Rotation paths and how fast each direction turns (degrees per step)
Each turn is a multiple of 5 degrees from 10 to 175, or 0.
Each row of a path follows its step; steps can be skipped.
path 1
step 1: [ -2  -6   0 -14  14   2   4  -2  -3  -7   4  -3  18  -5  -1  -4   4   1
   8   4   7  -6  -7   6   0   1  -9  -4  -1 -11   5   4  -3   9   3  -1
   7   6   3   0  -7  11   3  -6   7   2  -3  -9   1   5   5   6  18  -9
  -2   3  -4   5]
step 6: [ -2 -18 -14  -4  -3  -1   6 -12  -3   4   0  -7   1  -4   2   1   1  -2
  11  -1   0   0 -13   0 -14   2  -5  10   5   6  -4  10   2  -8  -4   1
  14   1   0  -6   7  -9   5   0  -5  -3   5  -7   3  -2   0  -2   6  -4
  10   1 -12   6]
step 7: [ -5  -5  -5  -1   0  -5   6  -7   4   1   9   5  -7  16  -4   0   2 -10
  -5  -9  -4  -7  -3  -4   8   8 -12   2  -2   2   2   0  -1  -1  -3   9
  17   0   2  -4  10   7  16   3  -6   7  -8  -2   4   1  -1  -7   1   2
   1  17  -4   2]
step 8: [  2 -13 -19   3   5  -6  13  -6  -2  -4  17  -5  -1  -7  -6  -4   2   3
 -12  -6   5   7  11   2  -3   2  -1  -2   6  -1  -6  -2   2   8  11  -5
   3  -7  -4  -4  -1   2  18  -7  -2   4  -3   2   1   1  -4  -5  -2  -1
   6   1   4  -5]
step 9: [ -2  -5  -3  -2   4   4   7  -8  -5   5   3   3   5   5   6   0  -3 -12
  -2   5 -10   1   4  13  -8   7   3  -8  19  -2   3   0   3 -11   0  -7
   5 -18  -1   0   3  -4   9   3  -5  -5   2   0  11   9   6  -7  -3  -4
   3   3  -2 -11]
step 10: [ -4  -3  -1   3   2  -8  13  -9  12  -4  -3   2   1   2   6   1   0  -5
  -2   1   5  10   3   6   0   6  -6  -3  -3  -6   3 -10 -14   0 -12  -9
   5 -11 -15   9   7   1   1  -6 -12   1  -9  -4   0   7   4   7   1   0
  -3  10 -11  -2]
step 11: [ -7  -7  -2  -2   6  -7   9  -6  11  -5   7  -5   0  -2  -4  11  -6   2
  -7   1  -1   6  -3  -2 -12  -4   7  -3   3   1   8   2 -18   9  -7   3
  -1 -10  -9 -11   6  -8   3  -1   0  -4  -3   3   9 -11   5 -13   4  11
   0  -5   3   1]
step 13: [  1  -9   5  -1  11 -10   7   0   1  -7  -2  -3   1  -5  -3  -3  12  -3
   3   4 -19   5   3   8   2  -3 -12  -1   3  -9  -1  -5  -7  12  -5  -6
   6   5  -4  -1  -7   0   2   2   1   4 -11 -13   2   5   9  -3   7  -1
  12 -10  -1   4]
step 14: [ -9   1   0   2  11  -3   6   2   1  -7   2   4  15   9   4   0  -2  -7
  -6  12   0  -3   2   5  11  -5  13  -1   3 -10  11   2   7   5  -7   4
   9   1  -8  -6   4   8   7  -4   0   5   2  -5   9  -9   5   2   1   1
   7 -16  -2   6]
step 15: [ -7 -11  -2  -3   1   3  -6  -6   5  -9   0   3  11  -6  -8  -9  -5  -3
  20   1   0  -4  12   1   5  -3   7   3  -7  -5  -8   7  -2   1  -9   1
  -4 -11 -18  -8   5   6   3  -2   6   6   4  -9   5   6   1   7   2  -3
   5  -1   3  -5]
Speeds:
[ 0 -1  2 -2  1  1  0  2 -3  4  2  1  0  0  2  4 -3  0  2  3  1  1  0  1
 -1  0  1 -2  1  2  3  3  4  1  0  1  1 -2  3  0  0  1  0 -3 -1  0 -1 -1
  3 -1  0 -1  1  0 -1  1 -1  3] | 140
path 2
step 2: [  0   3  -1   8 -19 -11   9   2  -8  -5   1   0 -10  -7 -12  -1  -5  -3
 -10   1   2  -2  -4  -2  -3  -7  -3  -1   0  13 -11  -3  -6   5   1  -4
   1   2  -3   9  -7  -1  -3 -10   1  -1   1  -3  -2   2  -8   0   4  -4
 -13   5  -3  11]
step 4: [ -8  -1  -3  -4  -2  -5  11  -9  -1  -3   5   1   5   4  -1   8   2   2
  -2  -6   9   5   4  -7 -10   5  -7   5  -5  11   5  -6   2  -2  -2   6
   6   5  -6   5   0 -14   0   3   1  -9  -3 -11  -1  -2   6   0  -3 -16
  -9 -13  -2  13]
step 5: [ -1  17  -1   1  -1  -3   6   4 -12   6  -9 -10 -14  -2  -1  -8  -4  -1
  -3   5   5   0   1  12  -2  -3   9   1   7   3  -8   8  -6  -9  -3  -5
   5  -2  -2  -4   0  -4  -6 -14 -12  -1  -7   2  -9   0   4   0  -5  -4
   5   1  -1   7]
step 6: [  8 -15   6   0   0 -10  -4   4  -6   1  -5  13  -2   1  -1   8  15  -8
  -4   7   6   6  -1   4  -5  -4  -3   9 -10   4  11  -6  -3  -3 -10   6
   5  -4 -15  -5  -1   4  -5   1  -4  -6   0  -8  -8  -7   4  -1   0   2
  -1   1  -2  -1]
step 10: [ -2   7  -3  -3 -12  -5   7   7   4   6   3  -1   4  -4   3   2   7  -4
   8  -9   6  -9  -2   6   8   9   6  12  10   0  -5  -7  -8   3 -11   4
   4  -6  -3   2  -9  -3   7  15  -4  -2   4   3  -8  -3 -11  -3   3   2
   0  -4  -2   9]
step 13: [ -2   2   3  -3   0  -8   7   2  -5   6  -9   0  -2  -5  -2   2   6 -12
  -3  -5   0  -7   1   2   5   3   5   4   0  -1  -5   1  10   0  -7  10
   3 -12  14  -2 -13 -17  -8  -4   1  -3  -4  -2   2   4  -3  -4   8  10
 -15  -6   0  -1]
step 14: [  6   1  -9  19   1  -3  12   1  -2  -8  15   0   0   2  -1  -5  -4  10
  -4   1   8   4  11  14   2   1  -5  -4 -11   5   3  -5  -5   4  -7   3
  -1  -3  -7   3  -4  -5  -6  -1   5  -2  -6  -6 -12   5  -3  -3   5  -5
   4   4   3  -4]
step 15: [ -6 -16   4  -5   1  -4   4   7 -12  10   4   3  -4  -8  -1  -4   0  -4
   2   2   4 -20  -7   3  -4   5  -7   1   3   7  -5   3  -2  -1   1  -1
   1 -11   7   0   2  -4  -7  -7  -1   2   2  -4  -3   4   1   7 -11 -13
  -1 -12  -1  -2]
step 16: [ -1   7 -10   1   0  -2   8   1  -1  -4  -1   7  -7  -3  -1   3   5 -10
   4  -3   2  11   0   7   1   8   5 -13  -3   6  13   6  -3 -12  -6   1
  -7  -7   4  -1 -10   2  -9   4  -3  -9 -10  -5   0  -1  -1  -4   6  -6
 -12   2   4  11]
step 17: [ -8   2   5  -8   4  -8   6   4 -13   5   4  -4   3   4   1  -9   6   2
  -3 -10  11  -1  -3   6   1   7  -5   0  -5   6   4  -7  -1   7 -10  12
   3   2  -4   5   9   1  -4  -8  -9   0  -6   2  -7  14   9  -8  -5  -1
  12   7  -1  -5]
Speeds:
[ 0  2  0 -3  0 -1  0 -1  2  0 -5  0  0 -1  2 -3  0  0  3  0  5  2  1  1
 -2  3  0 -1  3  1  2  0 -4  2  1 -1  1  0 -1  1 -1  2  0  2  0 -1 -1  0
  2  0  1 -1 -3 -3  0 -2  0  0] | 60
[-2  0 -3 -2 -1 -1  4  1  2  0 -1 -1 -1  1  2 -2  0 -3  2 -3  2  1  0  0
  1 -2  0 -2 -2  1 -1 -1  5 -1  0 -1  2 -1  0 -1  4  0  1  4 -1 -1  2 -4
  1 -3 -1 -2  1  2  0 -1  2 -1] | 115
[-1  0  1  0  0 -1 -1 -1  0  1  0  3 -2 -1 -1  3  0  2 -3 -1 -1  1 -3 -1
  0  3 -3 -3  0 -1 -2  2  1  1  0  3  2 -1 -3 -1 -2  0  2  0 -2 -3  1 -2
  3 -1  1  1  0  2 -1 -4 -2 -3] | 155
